In the data rows, 128 means zero.
A hidden rule labels the rows of this table. It goes by one to three of the table's principal directions, not those with the most spread.
[108 148 124  76 137 112 135 144 135 144 130 123 139 162 130 112 132  98
 144 118 128 128 125 127 135 140 126 120 106 132 144 128 127 116 135 131
 108 163 100 107 159 153 147 133  88 130 126 156] RQ
[169 135 111 138 111 127 131  65  89 140 144 138 133  42  92 126 149  92
 187 146 110 139  96 108 115 139 150 135 150  82  69 118 152 117 137 172
 142  98 189  51 137  89 117 163  74 161  89 141] ND
[ 75 167 172  69 170 120  85 182 146 126 117 135 119 147 137 128 152  98
 128 157 131 157 130 166 164 144 114 132 113 133 144 117  87 111 137 118
  93 186 107 105 107 150  99 134 167 108 163 162] YN
[120  62 122 142 145 169 177 127  77 162  90 153 149 111 154 108 141 137
 111 101 143  91  88  53 165  76  89 122 149 154  83 189 114 207 108 129
  78 168  80  96 113 113 146 114  98  29 179 139] RQ
[168  86 122 163 117 138 163 122 125 148 120 125 135 140 148 131  97 182
 101  85 147  87 116  98 134 107 112 132 138 148 121 168 121 166 111 110
 148 111 119 176 123 103 139 101 103 107 121 107] ER
[136 109 123 117 133 144 147 135 116 139 120 136 143 139 145 127 126 151
 114 110 141 122 118 101 147 121 105 127 121 142 128 157 120 147 122 119
 122 136 114 139 125 115 142 126 109 110 131 137] Kc
[132 121 133 122 139 135 128 104  98 145 121 148 137  72 111 121 146  98
 158 138 124 127  96 112 141 121 126 135 140 112  80 137 123 147 129 155
 104 148 143  60 125 111 116 153  91 105 137 145] QT
[104  94 110 152 141 154 129 155 160  91 105 119 139 185 135 133 111 167
  48  99 147 111 161 144 138 114  96 111 102 184 153 147 129 149 118 119
  82 172  85 161 144 175 163 137 141  91 172 106] ND
[162 107 100 149 119 154 156  91 108 131  93 114 113 120 125 111 159 111
 135 111 125  81  98  95 141 121  96 119 136 135  84 147 147 148 141 151
 101 155 130  56 138 125 161 136  90 111 132 143] Kc
[146 172 132  94 118 109 134 132 160 141 166 101 127 180 139 137  97 139
 151 114 129 153 124 145 115 171 135 128 120 113 156 133 125  60 141 126
 149 131 139 160 159 142 137 124 102 200  91 153] ND
[165 113 101 142 121 131 160 131 169 126 107 101 130 217 150 124  93 177
  92  70 142 106 115 122 143 138 109 104 118 166 144 158 122 124 133 123
 103 156  87 156 166 156 178 113 118 123 142 103] YN
[145  85 105 158 125 138 174 120 126 145  94 124 133 166 149 108 120 147
 104  80 138  84 105  82 146  98 106 106 135 155 110 167 127 169 121 129
  93 155  78 119 148 135 166 105 104  71 161 114] RQ
[ 82 172 200  85 164 103  78 167 141 132 169 170 139  91 134 149 130 112
 140 176 126 195 142 172 139 135 140 155 124  99 143 114  81  95 118 116
 153 122 166 151  87  94  54 139 160 140 132 153] YN
[ 96 161 171 101 156  95 106 129 125 133 143 184 139  85 134 122 157  86
 158 172 104 200 115 131 149 120 152 128 137  84 118 107  95 104 131 144
 118 121 153  87 108  86  85 149 165 113 158 128] ER
[120 135 173 112 139 134 126 141 120 143 152 138 124 100 145 138 142  99
 143 146 128 134 121 137 128 125 108 160 138 114 125 134 106 112 121 121
 165 117 174 131  93  88  98 116 116 144 106 167] RQ
[127 139 116 110 129 114 142 106 107 142 130 128 116 113 125 103 161 104
 157 137 110 131 112 103 140 139 132 116 125  91 118 128 135 111 146 145
 106 148 129  76 142 116 135 150  99 138 131 143] ER
[121 142 126 108 135 133 104 149 139 116 106 109 120 153 124 133 127 128
 126 135 137 138 130 147 143 144 125 122 118 140 143 115 123 122 143 123
 104 151 107 124 131 162 138 136 161 127 140 134] ND
[136 113 171 133 144 143 122 139 112 147 163 152 146  80 143 155 110 154
 133 136 138 169 104 135 135 132 130 160 158 110 115 152  83 122 106 125
 162  96 171 165  84  71  80 116 134 135 115 128] YN
[163 105 127 198 104 132 136  69 110 110 188 153 147  39 109 152 111 140
 137 146 106 179 130 130  84 123 167 150 166  81 105 115 144 100 110 159
 184  35 226 150 116  63 102 149 123 181  89  84] ND
[143 116 111 140 133 134 158 146 175 123  73  95 107 240 161 109 116 155
  85  76 139  82 112 122 161 125  92  96 119 180 142 155 115 138 142 117
  70 195  56 128 157 179 183 101 149  86 178 111] RQ
[136 111 121 130 129 147 143 153 130 145 102  98 119 181 152 129 115 159
 115  99 152 103 109 110 144 132 107 115 135 150 134 158 112 143 129 110
 113 150  75 153 127 151 147  88 144 103 144 135] RQ
[139 137 149 161 124 110 115 103 141 116 153 160 133  84 117 140 120 125
 134 145 111 153 133 148 109 118 155 141 148 111 108 110 125 118 115 141
 162  83 180 133 112  92  90 131 146 141 119  97] QT
[117  95  94 136 121 152 150 130 126 103 116 125 141 156 133 122 125 150
  82 112 132 111 158 113 123 111 107 118 102 163 157 135 155 151 123 118
 109 137 107 153 144 152 175 145 119 115 139 113] Kc
[107 130 139 147 141 150  84 166 140 105 109 103 104 141 125 149 130 161
  95 139 146 121 145 164 138 143 117 126 133 149 131 128 112 135 125 112
 117 147 102 154  96 159  99 105 193 115 149 126] ND
[138  91 120 150 129 159 134 133 112 130  95 122 126 131 134 135 128 152
 109 118 151 107 115 111 141 114 102 124 129 143 118 150 118 162 127 120
 113 133 105 130 114 129 142 120 146  91 152 122] YN
[152 154 129 145 109 108  87 107 132 105 131 125 120  93 104 150 127 107
 170 172 117 197 127 155 109 148 179 127 142  82 140  65 132  87 151 141
 158  50 172 124 123 115 119 144 210 173 112  93] QT
[128  92  99 140 133 151 161 105 100 137 116 130 130 108 119 103 154 125
 109  99 125  61 119  98 137 114  97 125 125 151  84 165 147 173 115 147
  96 178 115  76 138 128 142 136  41  94 132 143] ND
[161 144 106 115 109 108 153 113 136 146 125 112 127 165 137 114 114 131
 155 104 120 123 109 106 126 140 148 114 135 127 134 125 141 116 139 129
 137 115 112 131 156 134 154 109 117 147 106 118] ER
[119 113 154 134 132 142 148 146 136 136 167 137 141 141 155 144  99 162
 101 114 137 133 136 133 114 122 111 150 134 138 145 160 108 118 104 110
 159 120 145 195 110 108 113 107 112 142 117 134] RQ
[101 147 108  95 136 129 107 150 124 117  96 106 107 157 121 113 158 121
 127 142 130 121 140 130 149 147 120 104 101 130 147 115 136 126 152 121
  85 172  79  99 138 171 144 141 153 119 151 144] ER
[131 115 126 167 118 127 132 123 130 127 135 121 118 122 126 131 120 140
 118 118 125 104 134 133 107 121 141 130 149 133 116 128 133 140 113 126
 150 106 127 150 118 126 111  95 135 125 121 107] RQ
[140 114 100 160 107 149 128  89  94 110 113 124 110  75 102 123 163 106
 140 149 114  96 133 116 108 119 128 132 138 122  96 109 167 151 133 143
 136 106 155  82 115 122 131 139 127 132 114 123] Kc
[160 151 123 114 111 122 130 137 137 140 121  77 100 168 143 127 125 125
 154 116 130 116 112 128 131 159 131 127 142 125 143 119 132 100 148 117
 149 119 123 141 132 140 142  93 142 168  92 145] Kc
[140 182 200  86 146 114  85 149 135 150 167 125 121  95 143 161 120 106
 186 173 133 217  95 161 147 167 139 160 152  66 134 116  74  49 148 128
 161 105 196 135  93  84  75 137 168 189 101 176] ND
[ 92  90 149 147 148 153 140 136 104 137 131 158 136  92 134 126 136 136
  97 131 136 100 134 115 132  91  98 142 130 138 105 164 114 171 103 122
 112 159 123 127 100 114 104 131 104  76 162 140] ND
[109 173 197 117 151 100  97 150 158 135 181 151 122 111 145 150 122 131
 134 155 122 174 136 169 130 143 133 152 137  93 133 131  84  73 119 120
 168 119 178 162  94  86  56 119 144 164 119 151] YN
[ 80 156 173  85 171 129  77 196 151 124  92 125 111 161 142 133 145 116
 110 146 145 132 131 165 175 134 103 128 118 156 138 125  83 137 134 106
  88 193  83 118  96 161  97 113 189  81 175 158] YN
[132 154 157 145 122 106 108 115 141 123 168 141 125  90 119 144 115 119
 148 153 112 162 138 156 103 133 160 147 148  98 124 104 125  95 122 134
 172  83 183 148 113 101  85 127 146 168 103 118] RQ
[102 129 118 118 139 141  98 138 122  96  62 118  96 126 110 111 179  78
 121 160 123  99 140 144 150 117 107 120 107 149 129  90 141 159 154 128
  77 171 105  56 117 168 150 155 177  86 169 131] Kc
[126 162 154 139 135  95 101 116 150 126 143 147 123 103 113 132 132 106
 148 146 114 148 127 154 123 132 152 128 138 102 103 110 117 104 129 146
 137 121 153 102 126 114  86 132 137 136 132 125] QT
[107 145 153 106 144 137 109 177 154 119 108 116 118 179 156 137 130 134
 102 127 143 126 141 144 151 128  99 128 120 162 151 132 109 126 130 101
 122 154 101 156 108 150 125 100 175 112 144 152] RQ
[165 119 156 149 123 127 139 106 112 149 169 134 134  77 142 145 116 136
 152 135 127 172 100 114 129 134 135 151 158  76 117 143 106  92 127 138
 166  81 196 146 109  60 106 135 115 168  98 136] Kc
[119 137 151 137 135 108 114 130 154 109 146 159 137 116 124 136 116 130
 110 138 115 144 149 162 118 118 144 143 126 137 137 109 120 127 113 124
 151 107 158 153 116 112 103 133 146 131 128  96] QT
[169 122 112 174 102 129 140 121 165 100 135 109 124 175 148 145  98 181
  90 103 130 134 149 134 113 132 130 120 132 145 158 126 141 106 126 113
 166  77 144 202 133 121 150 104 167 163 107  87] Kc
[141 137 139 147 125 119 116 110 139 111 143 140 139 108 130 144 130 108
 141 151 121 202 123 133 125 131 144 123 136  88 135 105 121  79 141 149
 135  83 173 119 133 100 132 154 168 155 132 117] RQ
[145 109 113 162 116 133 146  86 114 121 144 148 139  82 113 125 134 122
 127 124 114 116 130 114 108 112 132 134 137 121  96 132 152 139 116 151
 143 105 167 107 133 100 126 144  85 134 111 115] YN
[124 166 169  99 143 113  98 164 148 144 151 120 121 141 141 148 114 141
 142 136 138 155 122 158 137 157 135 141 138 118 138 131  91  95 125 112
 157 124 134 165 104 118  82  99 151 154 110 151] YN
[ 81 135 147 109 143 138  89 153 110 110 116 143 126  91 117 134 153 101
 123 172 130 139 159 142 133 111 122 139 115 131 137 104 132 148 128 115
 119 134 130 119  97 139 106 148 167 106 145 149] RQ
[ 92  94 102 137 135 133 170  99 106 124 122 163 131 102 112  85 170  98
  97 114 104  44 150 106 116  88 100 128 102 155  99 147 162 186 107 143
  99 183 118  68 142 129 142 152  30  80 148 128] Kc
[129 102 115 129 120 132 149 105  88 143 140 144 147  77 118 119 133 115
 141 129 124 119 128  93 119 107 134 137 130 114 115 134 148 155 118 135
 137 110 144 116 131 104 134 146  78 121 110 135] QT
[127 126 121 120 127 133 144 118 125 131 129 139 134 129 127 120 139 116
 128 120 124 105 127 121 122 122 114 131 119 141 117 136 138 138 122 133
 133 136 131 110 133 123 135 127  93 125 120 137] RQ
[116 117 137 106 135 154 149 158 115 154 137 112 131 163 159 134 115 158
 122 113 150 127 115 107 136 135  99 130 128 132 143 170 107 121 124 108
 124 151  97 166 120 135 135 104 119 126 132 163] RQ
[109 105 138 122 141 139 144 142 111 145 129 146 140 120 140 123 129 141
 110 117 138 105 129 107 138 106 107 135 124 142 122 159 117 162 110 115
 123 148 111 140 114 116 119 120  99  93 140 141] QT
[162 156  91 122 104 107 139  81 139 121 126 110 121 132 102 110 144  83
 162 120 107 109 124 124 113 144 137 113 116 117 110 105 173 100 152 161
 125 131 151  61 177 142 163 155  72 169  95 141] RQ
[ 89 153 145  99 140 132  71 180 126 124 124  99 116 131 119 149 130 121
 138 159 150 156 146 161 131 154 138 128 124 120 153 104 113 113 136 110
 128 130 100 150 108 165 100 114 186 136 129 157] QT
[115 152 169  97 139 125  93 173 139 133 159 130 136 132 141 161  99 157
 132 149 145 181 137 163 128 152 139 151 129 119 165 123  92  99 120  98
 170  97 143 203  95 115  88 111 175 160 108 137] YN
[118 177 164  93 130  99 106 121 133 135 172 148 128  91 115 135 129  87
 176 166 107 165 130 160 107 145 155 154 132  92 129  98 122  84 131 135
 166 107 184 118 119 106  88 144 119 178  95 149] RQ
Here are more rows. What is the label of each one?
[138 143 117 140 114  98 126  99 128 121 159 137 127  96 110 121 130 131
 137 136 105 135 148 130 110 134 160 128 127 100 128 110 151 112 127 137
 155  96 162 134 138 105 112 145 105 165  98 109] >> ER
[152  83  87 169 111 137 185  69  89 156 138 132 137  86 109 102 127 134
 136  92 119  67 104  75 111 107 128 122 144 118  70 170 159 166 114 161
 109 147 125  83 159 116 144 139  18 109 122 125] >> QT
[113 175 136  76 130 119 103 147 140 121 131 100 103 156 128 128 145  99
 155 158 124 153 137 155 131 166 123 128 103 105 167 100 128  73 162 120
 122 149 133 116 136 154 138 149 150 178 118 166] >> Kc
[ 91  82 148 138 134 162 155 158  96 151 182 141 143  98 143 139 111 176
  81 109 144  68 162 122  98 106  98 170 131 157 131 183 124 174  71  91
 186 123 135 219  83 100  83  85  54 122  92 151] >> QT
[135 114 109 121 119 134 106  99  77 132  98 139 139  56  85 132 138  90
 182 171 135 165 106 111 126 121 155 124 123  84 114  92 139 147 153 149
 101 102 135  64 137 130 146 187 152 112 146 121] >> QT
[104 166 164 124 136 101  95 122 130 120 188 160 133  63 113 141 135 111
 145 169 104 173 154 160 107 136 161 151 139  89 121 105 126  91 115 137
 172  93 193 140 104  90  60 142 125 172  98 136] >> YN
[109 145 205 110 171 133  90 207 167 132 153 148 150 166 186 174  92 192
  90 130 159 217 122 159 172 141 117 141 147 138 162 158  42  94 106  92
 151 112 126 233  72  93  69  82 221 120 150 131] >> YN
[163 150 100 125 104  96 146  92 143 130 143 127 144 145 120 121 107 117
 162 115 110 163 115 117 110 142 170 110 132 109 134 105 150  93 141 150
 137  92 138 120 176 129 158 139 116 165 105 101] >> RQ
[152 136 134 144 109 122 129 137 148 124 163 104 123 148 145 148  98 168
 115 117 134 137 150 138 109 143 134 139 133 122 161 130 133  95 123 105
 185  81 155 211 121 112 120 103 137 184  82 126] >> Kc
[157 158  99 110 109 107 141 101 124 150 112  92  99 143 112  99 149  93
 177 113 113  76 104 115 125 152 138 115 132 119 101 118 157 121 151 145
 123 151 113  65 159 149 144 115  77 150  97 151] >> QT
[111 150 116  58 131 111 147 165 131 154 114 105 120 196 150  98 133 125
 132 103 128  85 134 111 147 139 119 120 104 160 164 135 135 143 133  97
 121 171  67 144 144 161 151  99  96 123 112 156] >> ER
[162  91  52 166  98 154 160  70 100 108  68 113 118 120  96  98 161 106
 126 107 118  53 120  87 120 106 113 101 121 157  84 122 191 184 142 157
  88 143 105  41 163 158 193 149  91  94 136 108] >> YN
[126 169 165 113 141  99  95 151 177 116 137 133 124 156 135 143 116 120
 129 138 125 164 132 179 133 147 141 134 127 130 148 104  99  90 131 123
 147 120 146 146 121 126 103 117 172 149 127 119] >> RQ
[ 87 128 152 109 149 128 120 168 134 136 142 130 133 140 139 129 126 127
 107 123 136 119 143 142 133 125 118 138 124 145 140 141 110 136 110 113
 127 155 108 154 115 138 105 107 116 111 134 148] >> RQ
[107 131 127 137 134 133 104 158 153 108  98 116 121 166 126 134 118 136
  98 121 139 107 150 150 130 119 125 117 125 172 134 118 131 153 123 114
 111 148  84 146 125 176 127 104 173  94 153 117] >> RQ
[ 85 136 123 106 140 131 101 128  96 118 100 135 109  86 100 109 175  82
 145 172 116 118 139 129 138 120 128 125 114 115 118 100 143 152 144 134
  85 166 113  60 118 152 121 165 143  99 158 145] >> YN
[150  92 130 138 124 156 162 140 108 161 133 113 133 144 158 136 100 182
 117  97 154 108 105  93 136 124 105 136 143 135 129 180 108 146 115 106
 141 126 109 182 114 111 134  95 110 119 121 138] >> YN
[120 191 130 113 105  87  92 115 149 107 154 107 101 122 101 130 136  75
 178 175  99 164 156 171  86 158 176 129 123  83 158  55 157  61 156 136
 161  89 166 118 144 149 119 143 167 204  94 130] >> RQ
[131 105 125 157 134 132 136 120 133 121 138 146 142 118 126 133 111 166
  96 113 130 127 134 129 130 118 128 128 130 137 119 149 121 143 111 132
 121 131 131 149 128 117 119 136 115 113 142 100] >> ND
[ 76 163 148  63 153 120  96 182 132 137  94 115 107 166 135 115 152 102
 137 150 139 120 137 140 160 136 111 118 101 138 152 118 111 133 147 103
  87 192  68 108 120 175 122 126 162  98 162 173] >> QT
[130 152 168 134 132 100 108 112 137 124 169 166 143  72 122 144 127  93
 158 161 108 191 125 153 111 126 163 150 148  88 120  98 112  91 120 145
 171  71 200 125 111  77  85 139 146 158 109 116] >> RQ
[121  98 140 168 128 137 119 142 130 117 127 151 149 117 134 151  95 163
 100 129 140 154 139 132 116 100 148 132 147 144 136 124 113 158 102 112
 148  78 120 191 103 119 111 104 192  94 149  80] >> RQ
[135  93 117 144 138 130 174 103 114 156 120 146 135 119 131  99 139 130
 115  88 124  68 102  93 143 106 104 123 131 138  82 177 124 169 113 146
  97 179 111  82 144 111 135 129  37  82 147 131] >> YN
[133 106 104 113 119 143 154 135 114 137 122 116 138 153 135 121 115 149
 116 103 137  99 130 107 125 125 118 129 118 155 145 143 142 154 121 112
 131 132 102 156 138 142 158 117 100 123 113 128] >> QT
